A hidden rule labels the rows of this table. It goes by one to three of the table's principal directions, not those with the most spread.
[ 1.1  1.1  0.3  0.2  0.8 -0.7 -0.3  1.   0.2 -0.6 -0.7  0.8 -0.6 -0.2  0.6  0.5 -1.3 -0.4  0.3 -0.3  0.8  0.8 -0.4 -0.6  0.3 -0.5  1.5 -0.9  0.2] 1
[-0.2 -0.4  0.  -0.4  0.7  0.   1.3 -1.8 -0.6  0.3  1.7 -2.7  0.3 -1.3  0.3 -0.1  1.9 -0.2 -0.9 -0.2 -2.1 -0.4  1.5  0.8 -0.2 -1.  -1.   1.  -1.3] 1
[-1.2 -1.8  3.6  0.6  1.8 -2.3 -1.3  0.2  0.9  2.9 -0.1  1.7  0.7 -0.3 -0.4  2.4 -0.4 -1.1  2.9  1.1 -0.5  2.6  0.7  0.2 -0.5  0.5  3.6  0.5  0.4] 2
[ 0.9  0.7  0.3 -0.3  0.9 -0.8  0.1  0.8  0.3  0.7 -0.7  1.1  0.4  0.3  0.1  0.3 -0.5  0.9  0.9  0.6  0.5  0.9  1.  -1.1  0.2 -0.4  1.3 -0.2  0.7] 4
[ 1.5  0.9 -3.8 -0.1 -2.2  1.8  2.3 -0.5 -1.  -1.8  0.9 -0.6 -1.2  1.   0.6 -3.   0.   1.8 -2.7  0.4  1.4 -3.1 -0.3  0.6  1.4 -0.6 -3.5 -0.5  0. ] 1
[-1.4 -0.7  0.1 -0.2 -0.1  0.1 -0.4 -0.3  0.3  0.7 -0.1  1.   0.3 -0.3 -0.3  0.2 -0.2  0.5  0.5  0.4 -0.2 -0.5  0.3  0.  -0.5  0.7 -0.1  1.3  0.1] 1
[-0.8 -0.9  1.7  0.5  0.3 -1.3 -1.5  0.6  0.6  1.1 -0.6  2.6 -0.1  0.4 -0.6  1.  -1.5 -0.5  1.1  0.5  0.7 -0.2 -0.8  0.5 -0.1  0.6  1.6 -0.1  1. ] 3
[-1.3 -0.6 -0.4  1.  -1.7  2.3 -1.4  0.1  0.4 -1.  -0.5 -2.1  0.2 -0.1  0.   0.1  0.7 -2.  -0.5 -1.1 -0.2  0.1 -2.   0.  -0.6  1.5 -1.8  0.  -0.9] 2
[-1.5 -0.7  0.8  0.   0.4 -0.4 -1.4 -0.8  0.2  0.4  0.1 -0.1  0.4 -1.  -0.5  0.3  0.5 -0.4 -0.3 -0.8 -1.2 -1.1 -0.3  0.4 -0.8  0.3 -1.   1.2  0.2] 3
[ 0.8 -0.5  0.4 -0.1  0.6 -1.7  0.9  0.3 -0.2  1.1  0.3  1.9 -0.6  0.9 -0.4 -0.5 -0.3  1.3  0.9  1.2  0.9  1.4  0.5  0.5  0.6 -0.2  1.4 -0.6  1.4] 2
[-1.1  0.   2.6 -0.2  2.9 -2.1 -1.8  0.6  1.2  2.1 -1.2  1.5  0.9 -1.6  0.1  2.3 -0.6 -0.1  2.4  0.1 -0.9  2.7  1.3 -1.7 -1.1  0.2  3.1  1.4  0.7] 1
[-0.2 -0.2  1.2 -1.4  2.2 -2.1  1.3 -0.3  0.1  2.3  0.3  1.3  0.8 -0.5 -0.3  0.8  0.6  2.1  2.2  1.4 -0.9  2.7  3.  -0.8 -0.6 -0.6  2.7  1.2  0.6] 4
[-1.4 -0.4  0.3 -0.1 -0.1  1.1 -1.1 -1.4 -0.2 -0.8  0.5 -3.1  0.9 -1.3 -0.5  0.1  2.1 -1.3 -1.3 -1.9 -2.4 -1.1 -0.5  0.5 -1.1  0.1 -2.4  0.9 -1. ] 3
[ 1.4  1.4 -1.6  0.  -0.5  0.5  0.6  1.6  0.2 -0.8 -1.2  1.5 -0.7  0.9  0.7 -0.8 -1.6  1.2  0.2  0.6  2.2  0.7 -0.3 -1.5  0.7  0.2  0.6 -0.8  0.7] 2
[-0.5 -0.6  1.   0.4 -0.5  0.2 -1.1 -0.4  0.  -0.2  0.2 -0.6  0.4  0.1 -0.5  0.5  0.2 -1.5 -0.5 -0.7 -0.6 -1.4 -1.   1.1 -0.2  0.  -0.6 -0.4 -0.4] 4
[-0.5 -0.7  2.2  0.5  1.6 -2.  -1.3  0.9  0.9  2.  -0.9  2.   0.2 -0.1 -0.3  1.3 -0.7 -0.2  2.2  0.7  0.3  2.5  0.1 -0.6 -0.2  0.6  2.6  0.1  1.4] 1
[-0.2  1.4 -0.9 -0.2 -0.2  3.  -0.3 -1.  -0.2 -2.2  0.  -6.5  1.4 -1.9  0.9  0.5  3.1 -2.1 -1.7 -2.8 -2.9  0.6  0.  -1.2 -1.2 -0.3 -2.6  0.3 -2.8] 4
[-1.9 -1.   1.   0.1 -0.1  0.3 -1.3 -0.5  0.3  0.3  0.   0.   0.5 -0.6 -0.5  0.9  0.2 -1.   0.4 -0.4 -0.9 -0.3 -0.5  0.4 -0.9  0.9  0.   1.  -0.5] 4
[-0.4 -1.2  1.7  1.1 -0.2 -0.4 -1.1 -0.3  0.   0.3  0.5 -0.6 -0.1  0.  -0.2  0.9  0.  -2.2  0.  -0.3 -0.3 -0.4 -1.3  1.5  0.2  0.1  0.3 -0.7 -0.4] 2
[ 0.1 -0.8  0.5  0.   0.3 -1.4  0.2  0.   0.1  1.6  0.2  2.4  0.1  0.9 -0.5 -0.3 -0.7  1.3  0.6  1.4  0.7 -0.9  0.7  0.6  0.6 -0.2  0.4  0.2  1.4] 1
[-0.3 -0.4  0.3  0.1 -0.6  0.5 -0.2  0.1  0.  -0.1  0.  -0.1  0.2  0.5 -0.2  0.4  0.  -0.5  0.3  0.1  0.   0.1 -0.4  0.3 -0.2  0.4  0.3 -0.3 -0.4] 4
[-1.2 -0.4  0.7  0.1 -0.2  1.  -0.7 -0.3  0.3  0.  -0.1 -1.6  0.8 -0.6  0.   1.1  0.8 -1.4  0.4 -0.5 -1.1  0.6 -0.1 -0.3 -0.9  0.6  0.1  0.5 -1.3] 4
[-0.5 -0.3  1.7  0.2  0.8 -0.8 -1.1  0.6  0.6  1.  -0.7  0.9  0.5  0.  -0.2  1.4 -0.5 -0.7  1.5  0.2 -0.1  1.4  0.1 -0.5 -0.4  0.4  2.   0.   0.2] 4
[ 0.6 -0.7  0.1  0.1 -0.3 -0.5  1.2 -0.1 -0.1  1.3  0.7  1.2  0.1  1.1  0.  -0.3 -0.4  0.9  0.4  1.7  0.7 -0.8  1.   0.7  0.9 -0.3  0.5 -0.2  0.3] 2
[ 1.3  1.7 -1.4 -0.8  0.3 -0.1  0.8  0.9 -0.1 -1.  -0.8  1.1 -0.5  0.3  0.4 -0.7 -1.   1.6 -0.2 -0.1  1.1  0.3  0.4 -1.2  0.3 -0.5  0.5 -0.4  0.6] 3
[ 0.  -0.8  2.4  0.   2.2 -3.2 -0.4  1.4  1.1  3.5 -1.   4.7  0.3  0.6 -0.3  1.5 -1.9  1.5  3.5  2.5  1.4  2.8  1.7 -1.1  0.3  0.3  4.4  0.4  2.2] 1
[ 0.3  0.6  0.   0.3 -0.1  1.2 -0.5 -0.6 -0.2 -1.4  0.3 -3.2  0.4 -0.9  0.4  0.3  1.2 -1.8 -1.5 -1.7 -1.4 -0.9 -0.6  0.2 -0.3 -0.6 -1.5 -0.4 -1.5] 3
[ 2.   1.2 -1.1 -0.6  0.1 -1.   1.7  1.5  0.   0.2 -0.7  3.3 -0.8  1.5  0.4 -0.7 -2.2  2.4  0.9  1.8  2.5  0.5  1.  -1.   1.2 -0.6  2.1 -1.   1.2] 4
[-1.4 -0.9 -0.3  1.3 -1.9  2.4 -2.  -0.4  0.3 -0.7 -0.2 -2.5  0.8 -0.1 -0.2  0.   1.1 -2.2 -1.4 -1.2 -0.7 -2.3 -2.   0.6 -0.4  1.2 -3.4  0.2 -0.9] 1
[ 0.4 -0.9  1.3 -0.1  0.4 -1.5  0.7 -0.3 -0.2  1.6  0.8  1.4  0.2  0.8 -0.5  0.3 -0.2  0.5  0.7  1.3  0.1 -0.5  0.9  1.1  0.6 -0.7  1.2 -0.3  0.5] 4
[ 0.3 -1.1  2.4  0.4  1.  -1.6  0.3 -0.5 -0.1  1.5  1.  -0.1  0.3  0.1 -0.1  1.4  0.3 -1.2  1.1  0.7 -0.7  1.   0.8  1.2  0.3 -0.7  2.3 -0.6 -0.5] 2
[ 1.1  0.8 -1.5 -1.3  1.  -0.5  2.7 -1.4 -0.8  0.4  1.4 -1.   0.2 -0.7  0.6 -1.2  1.2  2.5 -1.   0.8 -1.1 -1.2  3.1 -0.1  0.5 -1.8 -1.   1.1 -0.3] 1
[-1.3 -0.2  2.7  0.3  2.1 -1.  -2.   0.8  1.2  1.2 -1.3  0.   0.8 -1.5  0.2  2.6 -0.1 -1.7  2.4 -0.6 -0.9  3.9  0.1 -1.5 -1.3  0.8  3.1  0.6 -0.2] 1
[-1.3 -0.7 -0.3  0.8 -1.5  1.8 -1.  -0.2  0.2 -0.8  0.  -1.3  0.1 -0.2  0.1  0.2  0.2 -1.6 -0.7 -0.6 -0.1 -1.1 -1.5  0.4 -0.4  1.1 -1.5  0.3 -1.1] 2
[-0.2  0.7 -1.5  0.1 -1.3  1.7 -1.1 -0.4 -0.3 -2.2 -0.3 -1.6 -0.1 -0.2 -0.2 -1.1  0.5 -0.6 -2.4 -2.  -0.4 -2.8 -1.7  0.2 -0.3  0.1 -3.3 -0.1 -0.3] 3
[ 0.1  0.7 -2.2 -0.6 -1.4  1.5  1.   0.  -0.4 -1.4  0.1  0.1 -0.4  0.4  0.2 -1.2 -0.4  1.  -1.1  0.   0.7 -1.7 -0.1 -0.2  0.2  0.1 -1.4  0.2 -0.5] 4
[ 0.8  0.   0.   0.1 -0.4 -0.7  0.  -0.4 -0.6 -0.7  0.6  0.8 -0.6  0.7 -0.4 -0.7 -0.6 -0.1 -1.4 -0.3  0.4 -2.8 -0.8  1.6  0.7 -0.9 -0.8 -1.   0.4] 3
[-0.1 -0.4  1.6 -0.3  1.8 -2.3 -0.3  0.7  0.5  2.1 -0.6  2.8  0.2  0.1 -0.4  0.8 -0.8  1.3  2.1  1.2  0.4  2.1  1.1 -0.6 -0.1  0.1  2.7  0.5  1.6] 3
[-2.7 -1.5  1.3  1.1 -1.   1.5 -3.2 -0.5  0.4 -0.8 -0.4 -2.2  0.6 -0.9 -0.8  1.   1.2 -3.2 -0.5 -2.2 -1.5 -0.1 -2.9  0.8 -1.5  1.8 -1.8  0.5 -0.8] 3
[-1.  -1.   0.4  0.6 -0.6 -0.2 -0.9  0.6  0.4  0.4 -0.4  2.  -0.7  0.4 -0.3  0.2 -1.2 -0.3  0.8  0.5  1.2  0.5 -1.3  0.4  0.   1.2  0.7  0.1  0.7] 2
[-0.8  0.  -0.7  0.8 -1.8  1.7 -1.8  0.4  0.1 -2.  -0.7 -0.4 -0.6  0.1 -0.2 -0.3 -0.6 -1.7 -1.3 -1.5  0.6 -1.5 -2.9  0.4 -0.3  1.2 -1.8 -0.5 -0.2] 3
[ 0.   0.2  1.  -0.2  1.2  0.   0.2 -0.2  0.3  0.9 -0.1 -1.9  1.1 -0.8  0.4  1.1  1.3 -0.4  0.9  0.  -1.4  2.   1.5 -1.  -0.5 -0.3  0.9  0.4 -0.8] 2
[-0.3 -0.7  0.7  0.7 -0.7  0.5 -0.4 -0.4 -0.1 -0.2  0.5 -0.9  0.   0.1  0.   0.5  0.1 -1.6 -0.4 -0.2 -0.3 -1.  -0.8  1.1  0.1  0.  -0.2 -0.5 -1. ] 2
[ 0.9  0.   0.9  0.6  0.   0.   0.2  0.3  0.  -0.1  0.2 -1.   0.   0.3  0.4  0.7  0.1 -1.4  0.4  0.   0.1  1.1 -0.3  0.3  0.4 -0.4  1.1 -1.3 -0.7] 2
[-0.3 -0.3 -0.9  0.9 -2.1  1.9 -0.6 -0.2 -0.4 -1.9  0.2 -1.4 -0.6  0.5 -0.1 -0.7  0.1 -1.7 -1.6 -1.1  0.4 -1.8 -2.4  1.1  0.2  0.6 -2.2 -0.9 -0.8] 2
[-1.1 -1.4  1.7  0.9  0.2  0.1 -1.1 -0.4  0.5  1.6  0.2 -1.3  1.1 -0.3 -0.2  1.2  1.1 -1.5  0.7  0.2 -1.1  0.4  0.   0.4 -0.3  0.5 -0.1  0.5 -0.5] 2
[-2.  -1.8  0.8 -0.5  0.   0.1  0.4 -2.2 -0.3  1.4  1.7 -1.5  1.2 -0.8 -0.6  0.4  2.   0.  -0.2  0.3 -2.4 -1.4  1.5  1.4 -0.8  0.  -1.2  1.9 -1.1] 4
[-0.8 -0.5 -0.3  0.4 -1.5  1.7 -0.4 -1.5 -0.8 -1.9  1.2 -3.  -0.1 -0.5 -0.2 -0.3  1.3 -2.2 -2.3 -1.8 -1.4 -2.6 -1.7  1.9 -0.3 -0.1 -2.7 -0.2 -1.7] 4
[ 0.7 -0.1  1.3  0.1  1.1 -2.  -0.4  0.6  0.3  1.3 -0.3  2.7 -0.1  0.5 -0.2  0.5 -1.6  0.5  0.8  0.9  0.8 -0.7  0.5  0.1  0.6 -0.6  1.7 -0.4  1.2] 3
[-0.7  0.6 -2.   0.5 -2.4  3.5 -1.1 -0.5 -0.2 -2.9 -0.2 -3.6  0.2 -0.4  0.2 -0.9  1.1 -1.8 -2.7 -2.3 -0.7 -2.6 -2.3  0.1 -0.5  0.7 -4.1 -0.1 -1.7] 4
[-0.3 -0.3  0.8 -0.7  1.2 -2.1  0.4  0.6  0.4  1.7 -0.3  4.  -0.3  0.3 -0.3  0.5 -1.8  1.9  1.9  1.6  1.   0.8  1.3 -0.4  0.1  0.   2.8  0.7  1.3] 3
[ 0.4 -0.4  0.3  0.4 -0.5 -0.8  0.1  0.6 -0.1  0.   0.   2.5 -1.   1.1 -0.1  0.  -1.9  0.   0.3  0.9  1.6 -0.9 -0.8  0.9  0.8  0.   1.3 -0.9  0.6] 4
[-1.  -0.7  0.1 -0.3 -0.1  0.  -0.4 -0.2  0.1  0.7 -0.1  0.3  0.5  0.1 -0.7 -0.2  0.7  0.6  0.5  0.1 -0.3  0.6  0.1 -0.1 -0.5  0.7 -0.4  0.7  0.6] 4
[-0.8 -0.3  0.9 -0.1  0.6 -0.5 -1.   0.4  0.4  0.6 -0.7  0.5  0.4 -0.2 -0.4  0.6  0.1  0.   1.  -0.2 -0.2  1.6 -0.1 -0.6 -0.7  0.7  0.8  0.4  0.6] 4
[-1.1 -0.2  0.5 -0.1  0.1  1.  -0.5 -0.2  0.3  0.1 -0.2 -2.1  0.9 -0.7  0.   0.8  1.5 -0.9  0.6 -0.7 -1.3  2.   0.2 -0.7 -1.1  0.7 -0.1  0.6 -0.9] 4
[ 0.2  0.   0.5  0.1  0.5 -0.8 -0.1 -0.1 -0.1  0.2  0.1  0.4 -0.2 -0.1  0.   0.1 -0.2  0.  -0.1  0.   0.  -0.3  0.   0.4  0.2 -0.4  0.3 -0.1  0.3] 1
[-0.8 -0.7  0.8  0.3 -0.1 -0.1 -1.1 -0.9 -0.3 -0.5  0.6 -1.3  0.  -0.5 -0.7  0.   1.  -1.3 -1.  -1.4 -1.2 -1.1 -1.2  1.3 -0.4  0.  -1.4  0.  -0.1] 3
[-1.6 -1.3  1.2  0.   0.3 -1.  -1.2  0.6  0.7  1.6 -0.8  2.5  0.2  0.3 -0.9  0.6 -0.6  0.6  2.   0.8  0.6  2.  -0.3 -0.3 -0.7  1.5  1.5  0.9  1.4] 4
[-0.1  0.3  0.6  0.6  0.3 -0.2 -1.   0.9  0.4 -0.8 -0.8  0.7 -0.9 -0.6  0.6  0.9 -1.5 -1.4  0.4 -0.6  0.8  1.  -1.4 -0.3 -0.1  0.4  1.5 -0.5 -0.2] 1
[ 0.9  1.5 -0.6 -0.4  0.1  0.6 -0.2  0.5  0.  -1.4 -0.7 -0.8  0.2 -0.2  0.3  0.1 -0.1 -0.2 -0.7 -1.1 -0.1 -0.3 -0.2 -0.9 -0.1 -0.5 -0.2 -0.6 -0.4] 3
[ 0.5 -0.2  1.6 -0.2  2.  -2.4 -0.1  0.   0.2  1.8  0.1  1.2  0.3 -0.2 -0.2  0.5  0.   0.8  1.   0.6 -0.4  1.   1.3 -0.1  0.2 -0.8  1.6  0.1  1.2] 1
[ 0.8  1.4 -1.4 -0.1 -0.3  1.2 -0.3 -0.1 -0.3 -1.9 -0.3 -2.3 -0.1 -0.6  0.4 -0.9  0.7 -0.4 -1.9 -1.7 -0.5 -1.1 -0.8 -0.5  0.  -0.5 -2.2 -0.5 -0.4] 3
[ 1.9  1.7 -1.  -1.   1.1 -0.6  1.9  0.4 -0.2  0.1 -0.1  0.3  0.1  0.   0.8 -0.3 -0.3  2.   0.2  0.8  0.3  0.5  2.3 -1.4  0.6 -1.4  1.1 -0.2  0. ] 4
[ 0.3  0.5 -1.5 -0.1 -1.1  1.3  0.5  0.2 -0.2 -1.1 -0.2 -0.4 -0.3  0.4  0.2 -0.9  0.   0.4 -0.8 -0.2  0.6 -0.6 -0.4 -0.3  0.2  0.2 -1.2 -0.2 -0.2] 2
[ 0.8 -0.4  1.6  0.3  0.7 -1.7 -0.2  0.4  0.2  1.3  0.1  1.7  0.1  0.8 -0.3  0.7 -0.9 -0.1  0.8  0.9  0.5 -0.3  0.3  0.6  0.7 -0.6  1.8 -0.9  0.7] 4
Here are more rows. What is the label of each one?
[ 1.5  1.1 -1.4 -0.5  0.4 -0.7  1.8  0.9 -0.1  0.2 -0.3  1.9 -0.8  0.5  0.7 -0.9 -1.2  2.2  0.6  1.4  1.7  1.1  1.2 -1.1  0.9 -0.5  1.3 -0.3  0.9] -> 2
[ 0.4  0.9 -0.6  0.3 -0.1  1.7 -0.1 -0.1  0.1 -1.  -0.3 -3.4  0.6 -0.9  0.9  0.3  1.3 -1.3 -0.8 -1.2 -1.   0.7 -0.1 -1.1 -0.3 -0.1 -1.2 -0.2 -1.4] -> 2
[ 0.  -0.3  1.6  0.8  0.6 -1.6 -1.9  0.5  0.  -0.8 -0.4  1.4 -1.3 -0.2 -0.5  0.5 -1.3 -1.7 -0.1 -1.3  0.5  0.2 -2.4  1.2  0.   0.1  1.1 -1.2  0.9] -> 3
[-2.2 -0.7  0.7  0.3  0.7  1.4 -0.9 -1.5  0.1 -0.3  0.5 -4.9  0.8 -2.7  0.4  1.1  2.9 -2.4 -0.2 -1.9 -3.1  2.3  0.  -0.3 -1.7  0.7 -1.2  1.7 -2.1] -> 1
[-1.3 -0.3 -0.7  0.3 -0.9  2.1 -0.2 -0.6  0.1 -0.7  0.1 -2.7  0.4 -1.   0.4  0.2  1.3 -1.2 -0.4 -0.8 -1.   0.6 -0.4 -0.4 -0.8  0.9 -1.5  0.9 -1.6] -> 2
[ 0.3 -0.2 -0.3 -0.6  0.2  0.2  1.7 -1.2 -0.5  0.7  1.3 -1.7  0.7 -0.1  0.1 -0.3  1.6  0.8 -0.3  0.6 -1.2 -0.3  1.9  0.4  0.2 -0.9 -0.7  0.5 -0.8] -> 2
[ 0.9  0.7  1.  -1.1  2.5 -2.5  0.6  0.3  0.1  1.6 -0.3  1.9  0.3 -0.3 -0.1  0.4 -0.3  2.   1.4  0.7 -0.2  1.8  2.2 -1.   0.  -1.1  2.4  0.3  1.3] -> 3
[ 0.4  0.6 -0.3  0.1 -0.2  0.1 -0.4  0.2 -0.2 -1.2 -0.2  0.2 -0.6  0.   0.1 -0.2 -0.7 -0.5 -0.9 -0.8  0.4 -1.  -1.   0.3  0.2 -0.3 -0.3 -0.6  0. ] -> 3
[ 0.6 -0.7 -0.1  0.1 -0.3 -0.6  1.3 -1.4 -0.9 -0.1  1.8 -0.7 -0.7  0.1 -0.1 -0.8  0.6 -0.1 -1.4  0.2 -0.5 -2.   0.2  2.1  0.8 -1.1 -1.1 -0.3 -0.3] -> 1
[-1.1  0.2  1.6  0.   1.6 -0.2 -1.8  1.   1.1  0.9 -1.7 -0.6  1.1 -1.1  0.   1.8  0.5 -0.8  2.2 -0.7 -0.8  4.1  0.2 -2.2 -1.4  1.1  1.9  0.7  0.1] -> 4
[-0.7 -0.2 -1.   0.  -0.6  0.4 -0.3  0.2  0.2 -0.1 -0.4  1.1 -0.2  0.1 -0.2 -0.7 -0.5  0.8 -0.2  0.2  0.6 -0.8 -0.4 -0.3 -0.1  0.8 -1.   0.7  0.6] -> 1
[-0.2  0.7 -0.8 -0.1 -0.3  1.8  0.  -1.2 -0.5 -2.   0.6 -4.3  0.2 -1.5  0.5 -0.2  2.  -1.6 -1.9 -2.2 -2.  -0.5 -0.4  0.1 -0.7 -0.5 -2.2  0.1 -2. ] -> 1
[ 1.7  1.3  0.  -1.   1.6 -1.6  0.9  0.2 -0.1  0.6 -0.2  1.2  0.4  0.1  0.1 -0.2 -0.4  1.9  0.2  0.5  0.  -0.3  2.  -0.8  0.5 -1.6  1.1 -0.1  0.9] -> 3
[ 0.2 -0.4 -0.5 -0.1 -0.4 -0.1  1.  -0.7 -0.7 -0.6  1.  -0.5 -0.8  0.1 -0.1 -0.8  0.5  0.1 -0.7 -0.1 -0.1 -0.1 -0.3  1.2  0.2 -0.3 -0.6 -0.3 -0.2] -> 2
[ 0.2 -0.2 -0.3  0.4 -0.8  0.1  0.1  0.4  0.  -0.2  0.   1.3 -0.6  0.8  0.1 -0.3 -1.1 -0.1  0.   0.6  1.2 -0.8 -0.7  0.5  0.6  0.2  0.2 -0.5  0.2] -> 2
[-0.4 -0.2  0.2 -0.4  0.7 -0.1  0.7 -0.7 -0.1  0.5  0.5 -1.2  0.3 -0.9  0.2  0.3  1.1  0.2  0.4  0.  -1.1  1.4  1.1 -0.3 -0.4 -0.2  0.3  0.8 -0.6] -> 2
[-1.3 -1.7  2.1  0.1  1.  -1.6 -0.4  0.   0.4  2.   0.1  1.4  0.1 -0.1 -0.7  1.1  0.2  0.   2.3  1.  -0.2  3.1  0.4  0.3 -0.6  0.9  2.4  0.6  0.8] -> 2
[ 1.   0.   0.  -0.7  0.9 -1.6  1.3 -0.4 -0.4  1.3  0.7  1.3  0.1  0.6 -0.3 -0.7  0.2  2.   0.1  1.1  0.1 -0.5  1.7  0.3  0.7 -1.1  0.2  0.1  1.2] -> 3
[-0.2  0.3 -1.1 -0.8 -0.1  0.2  0.6 -0.5 -0.4 -0.5  0.3 -0.3 -0.1 -0.2 -0.3 -1.1  0.8  1.3 -0.7 -0.4 -0.4 -0.1  0.3 -0.1 -0.3  0.  -1.3  0.6  0.4] -> 3
[-0.6 -1.1  0.8  0.  -0.4  0.4  0.2 -1.5 -0.4  0.6  1.4 -2.1  1.   0.  -0.5  0.1  1.9 -0.8 -0.7 -0.1 -1.8 -1.5  0.5  1.4 -0.2 -0.4 -1.4  0.3 -0.9] -> 4
[-0.5 -0.6  0.2  0.8 -0.6 -1.1 -1.1  1.5  0.6  0.6 -1.   4.9 -1.2  1.1 -0.3 -0.1 -3.3  0.5  1.1  1.3  2.8 -0.8 -1.5  0.2  0.6  1.2  1.5 -0.2  1.8] -> 1
[-0.2  0.4 -0.5 -0.1 -0.1  1.1  0.  -0.2  0.  -0.8 -0.1 -2.1  0.2 -0.7  0.3  0.1  1.  -0.6 -0.3 -0.9 -0.8  1.2 -0.2 -0.6 -0.5  0.2 -0.6  0.1 -0.9] -> 2
[ 0.7  1.1 -1.4 -0.8  0.2  1.2  1.5 -0.3 -0.1  0.   0.1 -2.1  0.9 -0.4  0.7 -0.5  1.4  1.2 -0.2  0.2 -0.8  0.7  1.9 -1.5 -0.1 -0.5 -0.9  0.6 -0.8] -> 2
[-1.8 -0.2  0.9  0.7 -0.2  0.8 -2.9  0.7  0.7 -1.1 -1.4 -0.3 -0.1 -0.9 -0.3  1.  -0.3 -2.2  0.3 -1.8 -0.2  1.2 -2.5 -0.5 -1.2  1.6  0.   0.2 -0.1] -> 3
[ 2.2  1.4  0.5  0.   1.7 -1.9  0.6  1.2  0.2  0.4 -0.7  1.8 -0.6  0.1  0.8  0.4 -1.6  0.7  0.8  0.7  1.2  1.1  1.  -1.   0.9 -1.3  2.6 -1.1  0.8] -> 1
[-0.6  0.1 -0.2 -0.1  0.   1.  -0.4 -1.1 -0.2 -0.7  0.5 -2.5  0.5 -1.2  0.2  0.1  1.2 -0.9 -1.4 -1.2 -1.7 -1.7  0.1  0.3 -0.5 -0.4 -1.9  0.8 -1.3] -> 1
[ 1.2  0.7  0.4  0.3  0.5 -0.1 -0.2 -0.1 -0.2 -0.7  0.1 -1.6  0.  -0.3  0.4  0.3  0.4 -1.2 -0.8 -1.  -0.5 -0.3 -0.3  0.2  0.3 -1.  -0.1 -1.1 -0.5] -> 3
[ 1.1  0.8  0.4 -0.1  0.3 -0.8  0.1  1.5  0.3  0.1 -1.   2.6 -0.3  1.   0.2  0.6 -2.1  0.5  1.2  0.9  1.7  0.8  0.1 -0.8  0.5 -0.1  2.6 -1.1  0.6] -> 4
[ 0.2 -0.1  0.5 -0.4  1.  -1.5  0.4  0.4  0.3  1.4 -0.2  2.5 -0.1  0.2  0.   0.3 -1.1  1.4  1.3  1.4  0.7  0.6  1.2 -0.4  0.3 -0.2  1.8  0.4  1. ] -> 1
[ 0.2 -0.5  0.7 -0.7  1.4 -1.6  1.1 -0.7 -0.1  1.9  0.8  0.6  0.5 -0.2 -0.3 -0.1  0.7  1.6  0.7  1.1 -0.7  0.4  2.1  0.1  0.2 -0.8  0.7  0.8  0.7] -> 1
[ 0.4  0.7 -0.8  0.  -0.3  0.5  0.1  0.3 -0.1 -1.1 -0.3  0.1 -0.6 -0.1  0.4 -0.2 -0.7 -0.2 -0.5 -0.4  0.6 -0.4 -0.5 -0.3  0.2 -0.1 -0.1 -0.4 -0.3] -> 1
[-0.5 -0.1  0.6 -0.1  0.3 -0.3 -0.8  0.6  0.3  0.2 -0.8  0.9  0.1  0.  -0.4  0.5 -0.3  0.   1.  -0.2  0.2  1.5 -0.4 -0.5 -0.6  0.7  1.   0.   0.5] -> 4
